In the data rows, the value 128 means zero.
Here is a table of points, one per row:
[124 120 181  86 134 141 122 157  82 142 112 175 101  81 134  56 100 170 141  97 129 101 136 135 144 132 120 102 148 131 150 166]
[123 174 138 120 142 161 121 180 132 152 121 151  81 124 112  90  97 122 152 124 139 131  78 156 144 154 126 120 105 124  95 167]
[122  86 110 146 114 144  92 135  97 107 143 129  98 113 181 135 131 129 111 140 160 143  87 132 161  84  83 130 104  91 121 129]
[138 119 124 105 125 114 140  87 181 122 125 128 114 153 127 123 123 169 165 119 128 166 109  95 128 106 126 114  94 162 144 130]
[109 141 162 190 144 138 137 152 140 146 147 110 109 110 105 118 142 139 120 179 153 110 118 135 135 104 141 159 116 106 128 147]
[167 107 114 143 100 150 152 111 112  75  95 150 184 137 155 151 122 127 143 119 127 119 125  89  82  84 139 172 136 162 133 120]
[114 103 161 139 161 115 144 158 124 133 152 130 108 125 108  94 148 130 112 164 150 124 122 132 111 113 123 154 128 112 151 144]
[134 105 147 130 123 159 110 102 124 177 143 145 199 126  74 144 141  87 111 136 129 141 129 143 131 103  93  95 108  52 164  98]
[ 97 149  91 109  94 146 124 125 151 117 146 146 144 175 123 160 129 138 120 115  86 102  95 135  99 146 149  84 145 120 147  95]
[139 133 119 140  99 142 112  97 112 100  99 128 193 124 159 134  91  96 119 156 104  81 125 141  95 118 112  91 152 127 125 117]
[131 139 107 114 156 126  83 139 145 117 114  89 130 172 133 144 120 160 134  86 118 136 129  92 119 112 146  84 103 125 117  83]
[140 118 111 129 126 157  95 159 162 141 125 126 112 125 154 159  70 123 130 134 110 118 122 135 152 112 131 108  86 108  92  91]
[ 99 151 131 119 103 149 184 145 135 140 105 160 183 139 107  98 152 111 127 102 139 113 133 104 104 168 140  97 118 118 139 131]
[102 155 141 130  98 140 137 141 127 134 126 101  84 132 140 138  85 101 108 148 147 157 146 116 143 157 142 143 146 150 137 113]
[ 46 117 120 104 119 120 122 106 139 143 172 120 114 157 143 109 143 100 157 132 129 124 104 137 131 160 141 163 117 151 130 119]
[138 125 129 108 137 116 119 116 163 125 135 141 106 138 143 128 145 137 115 114 118  99 106 126 112 133 100 106 129 146 121 142]
[127 110 110  90 140 117 137 134 124 158 115 117 103 112 126 107 123 149 102 143 170 130 169 111 146 127 131  91 114 158 127 126]
[112 144 151  94 106  97 142 106 142  86 130 118 129 180 115 186 112 104 145 129 104 156 123 181 131 120 118 153 128  90 137 159]
[145 121 125 135  83 156 115 152 141 122  65 108 108 128 130 117 122 181 154 139 148 165 132 158 123  92 102 139 126  66 140 126]
[109 197 123 132 142  86  83  99 110 137 110 118 139 135 105 165  81 183  98  91 131 137 103 150 124 152 148 117 153  98 140 134]
[130 170 147 106 176  92 140 110 154  81  83 105 118 104 100 152 117 138  86 139 103 112 110 131 135  92  98 121 122 130 150 119]
[186 101 154 122 125  94 167 169 119 123 112 128  97 139 172 128 145 151 111 125 108 109 175 141  68 119 149 135 142 136  87 127]
[100 127 147 135 122 129 148 161 130 126 145 133 144 127  92 112 135 142 136  94 118 147 165 136  88 152 136 127 122 144 129 127]
[ 97 144 125 127 143  92  96 131  99 111  76 118 165 147 177 136 146  77 127 132 134 136 166 112 168 147 165 130 167 106  78 132]
[152 105 137 127 114  97 119  96 137 128 127 134 125  99 117 138 114 150 137 174 136 146 141  78 125 154 115 111 111  96 110 113]
[113 171 137 108 139  80 125  77 111 156 123  99 149 123 140  99 120  99 129 104 146 133 129 196 130 132 109 126 123 127 102  95]
[125 115 111 139 117 138 129 138 183 112 119 137 101 108 118 135 121 125 164  98 104 133 141 126 123 146 147 116 122 158 117 132]
[147  98 122  86 124 160  99 114  66 141 167 110 128 117 112 157 138 107 123 173 125 119 112  95 151 156 121 153 113 143 111 103]
[139 144 126 139 125  97 179 121  79 151 148 184 115 163 124 129 124  87 143 178 170 119 164 111 109 157 179 120 134 142 136 123]
[126 109 118 158 161 137 127 163 106 140 141 105 143 133 137 134 158 130 143 146 136 142 141 125 153  94 138 179  96 113 143 111]
[140 145 110 102 108 106 171 129 122 120 145 103 120 155 111 136 110 123 120 143 126 130 112  88 153 134 159 137 100 143 142  78]
[ 98 101 101 163 104 142 131 135 148 100 142 139  71 131 140 118 115 127 135 146 116 110 138 116 103 101 143  98 129 151 116 156]
[147 102 175 104 148 114 141 138 147  93 110 105 144 172 110  68 140 122  93 123 136  97 130 112 129 126 111 101 128  80 173 181]
[172 104  98 122 149  95 121 114 120 127 170 147 119  91 131 116  96 145 144 142 145 160 170 115 118 127  91  93 116 130  83 146]
[124 121 129 111 131 108 134 134 164  89 149 150 116  99 134 132 106 186 123 111 113 110 150 141 102 154 119 149 170 135 106 166]
[135 118 126 177 178 152 118 137 134 127 123 114 137 136 140 129 113 133 126 131 142 163 126 121 172 115 144 138 123 125 134 142]
[164 142 146 161 118 162 108  94 144 130 127 152 163 181 138 116 159 123 149 109 130  95  98 160  82 110  76 138 134  99  95 148]
[134 136 153 117 157 106 151 114 110 120 105 124 151  95 167 100 120 142  95 145 118 158 128 127 136 158 108  97 151 157 138 164]
[ 93 187 118 183 140 140 109 119 100 206 115  90 137 161 133 104 111 112 126 161 114 148 106 174 133 128 127 131 134 127 111 156]
[138  72 127 145 157 151 138 120 117 113 108  88 136 137 120 110 168 119 103 130 116 164 108 132 142  79  97 119 137 130 124 128]
[166 121 128 136 157 110 130 142 130 162 116  90 126 149 116 145 162 130 118 139 154 166 156 101 121 157 174 131 130 148 140  81]
[148 128 124 158 142 142 146 153 114 111 103 119 103 163 133 141 156 123 126 129 137 140 139 142  92 100  85 165 112 105  96 117]
[181 143 115 108 132 141 116 140 136 110  88 180 192 114 120 172 175  98 122 146 118 143 146 117 102 137 156  89 124 169 127 173]
[119  98 136 185 132 114 159 125 162  79 166 119  96  95 134  95 166 108 123 133 132 109 121 120 129 107 146 149 144 117 118 143]
[110 128 134 165 122 175 130 146 157 118 144 122  87 122 143 103 148  99 133 167 133 138 117 114  97 118 163 126 174 132 111 174]
[124 105 157 135 149 141  93 148 138 142 125 110  77  90 138 131 138 133 111  88  93 164 150 122 120 117 152 134 135 160 178  97]
[151 156 128 111 101 143 150 149 111 151 154 138 116 119 136 110 134 135 134 152 114  84 130 144 144 116 177 151 117 152 167 182]
[170  93  81 142 149 189 126 112 117 119 149 125 139 129 114 125 146 171 127  83 127 117 137 137 147 111  94 105  81 101 133 140]
[ 98 172 127 115  83  98  82 111 193 152 152 110 130 153 130 116 131 128 152 113  97 150 126 160 131 137 118 100 121 151 138 134]
[104 158 111  95  68  97 127 102 136 134 111 125 118 141 144 180  92 156 166 112 131 150 116 105 144 165 112 137 141 140 175 148]
[153 173 132 117 136 107  84 145  74 140 138 177 138 116 118 166 114 110 120  87 133 130 122 137 138 142 149 167 127 157 155 134]
[136 136 119 129 107 111 122 117 102 112 121 149 118 130 140 171 131 130 139 181 145 101 113 102 116 150 143 146 114  99 138 119]
[147 136 177 138 135 137 126  84 119 115 131 148 210 117 124 117 134  89 110 145 106 105 138 144 120 133 133 153 111  61 132 103]
[ 92 163 128 146 145 136 170 142 125 132 142  97  90 128  85 120 121 107 117 157 187 110 163 124 104 139 183  97 156 156 147 123]
[ 92  97 134 117 153 148 102 112 162 157 139 103 133 102 115 137 154 147 110  73  86 127 109 110  95 167 133 143 123 109  93 116]
[121 109 137 115 169 116 111 128 127 152  91 119 121  65 189 116 134 122 100 147 105 112 126  85 162 127 133  95 151 152 132 110]
[122 124 128 153  95 106 130 135 111 136 176 125 160 121  88 163 124  75 114 158 127 124 145 108 107 124 103 138 117 144 133  96]
[138 119  85 159 146 135 125 123 127 129 103 147 127 112 102 184  85 172 113  74 120 122 140 160 218 119 159 137 130 140 125 156]
[173 123 111 156 142 143 130 157 120 119 136 142 124 127 141 101 135 129 157 133 118 105 129 149  92  72 111 127 153 113 120 152]
[115 144  98 144 175 117 169 122 122 110 127  94 103 126 107 120 163 155 131 123 122 172 112  78 173 125 133 137 140 139 110 143]
[147 136 101 150 138 110 138 132 114 133 105 101 127 126 133 127 110 162 123 123 124 117 123 152 136 139 129 181 171 169 116 113]
[ 93  80 156 139  73 137 137  69 145 159 114 143 136 118 156 105 118  79 128 158 177 114  91 140 117 128  78 154 129  96 125 105]
[132 120 166 100  99 109 138 123 153 128 108 139 137 162 157  74 170  91 158  80 131 129 146 149 112 123 142 145 130 138 123 123]
[131 147 101  98 128 108 146  93 109 100 149 101 103 138 139 167 150 168 148 120 172 187 109 137 192 166  80 152 154 161 142 104]
[104 126 145 112 100 161 124 139  89 159 152 156 152 120  74 147 137 107 131  83 129 138 130 109 136 115 103 151 116 117 134 151]
[147 113 128 113 111 122 116 105 125 176 148 145 137 132 127 129 142 111 147 132 138 125 128 126 127 130 118 113 119 124  75 110]
[134 161 115 132 152 151  96 121 185 107 161 126  81 125  68 126 131 135 136  87 122  93 138 109 112 161 141 108 150 175 121 128]
[ 96 121 105  72  82 153 122 107  60 189  87 172 134 123 140 115 148  94  96 141 153 113 137 117 148  85 142 114 111 124 106 105]
[ 92 107 109 157 163 122 118 171 109 138 161 130 146 118 104  77 143 129 147 117  95 112  74 136 138 170 141 117 142  89 147 138]
[124 115 157 113 155 116 119 131 125 103  89 150 137  82 150 142  73 135 146 123 114 155 115 153 124 143 100 122 151 124 124 125]
[ 84 132 140  97  90  90 151 131 146 101 153 138 148 128 132 107 112  83  94 122 108  60 122 150 175  96 126 114 115 137 200 116]
[153 121  98 111 112 154 115 173 139 124 145  94 111 123 116 169 137 195 157 103 132 132 132 147 139 121 122 120 113 135 118 154]
[181 134 111 155 106 120 168 126 139 117 124 127 152 154 134 143 119 139 133 178 114 129 149 139 100 138 149 102 116 143 119  84]
[120 106 149 110 144 145 132 145 119  91 155 155 149 101 139 128 110 135 128 100 119 113 144 112 131 136 100 209 119 128 136  90]
Along one direction, these points spread out more than along any other. Take the direction at right angles to it along which they spread out most. Then take the direction at right angles to both along which they spread out most. Go by this last direction. Where along it does each point below lie, from 0 to 99? The average is 50, and the first point in the table lies past the average. One standard deviation of the points above along it is 16.
[138 119 124 105 125 114 140  87 181 122 125 128 114 153 127 123 123 169 165 119 128 166 109  95 128 106 126 114  94 162 144 130] 39
[125 115 111 139 117 138 129 138 183 112 119 137 101 108 118 135 121 125 164  98 104 133 141 126 123 146 147 116 122 158 117 132] 52
[181 143 115 108 132 141 116 140 136 110  88 180 192 114 120 172 175  98 122 146 118 143 146 117 102 137 156  89 124 169 127 173] 51
[138 119  85 159 146 135 125 123 127 129 103 147 127 112 102 184  85 172 113  74 120 122 140 160 218 119 159 137 130 140 125 156] 25
[132 120 166 100  99 109 138 123 153 128 108 139 137 162 157  74 170  91 158  80 131 129 146 149 112 123 142 145 130 138 123 123] 59
[ 98 101 101 163 104 142 131 135 148 100 142 139  71 131 140 118 115 127 135 146 116 110 138 116 103 101 143  98 129 151 116 156] 67
[173 123 111 156 142 143 130 157 120 119 136 142 124 127 141 101 135 129 157 133 118 105 129 149  92  72 111 127 153 113 120 152] 46
[126 109 118 158 161 137 127 163 106 140 141 105 143 133 137 134 158 130 143 146 136 142 141 125 153  94 138 179  96 113 143 111] 49
[119  98 136 185 132 114 159 125 162  79 166 119  96  95 134  95 166 108 123 133 132 109 121 120 129 107 146 149 144 117 118 143] 70
[139 144 126 139 125  97 179 121  79 151 148 184 115 163 124 129 124  87 143 178 170 119 164 111 109 157 179 120 134 142 136 123] 96
[153 173 132 117 136 107  84 145  74 140 138 177 138 116 118 166 114 110 120  87 133 130 122 137 138 142 149 167 127 157 155 134] 48
[114 103 161 139 161 115 144 158 124 133 152 130 108 125 108  94 148 130 112 164 150 124 122 132 111 113 123 154 128 112 151 144] 70
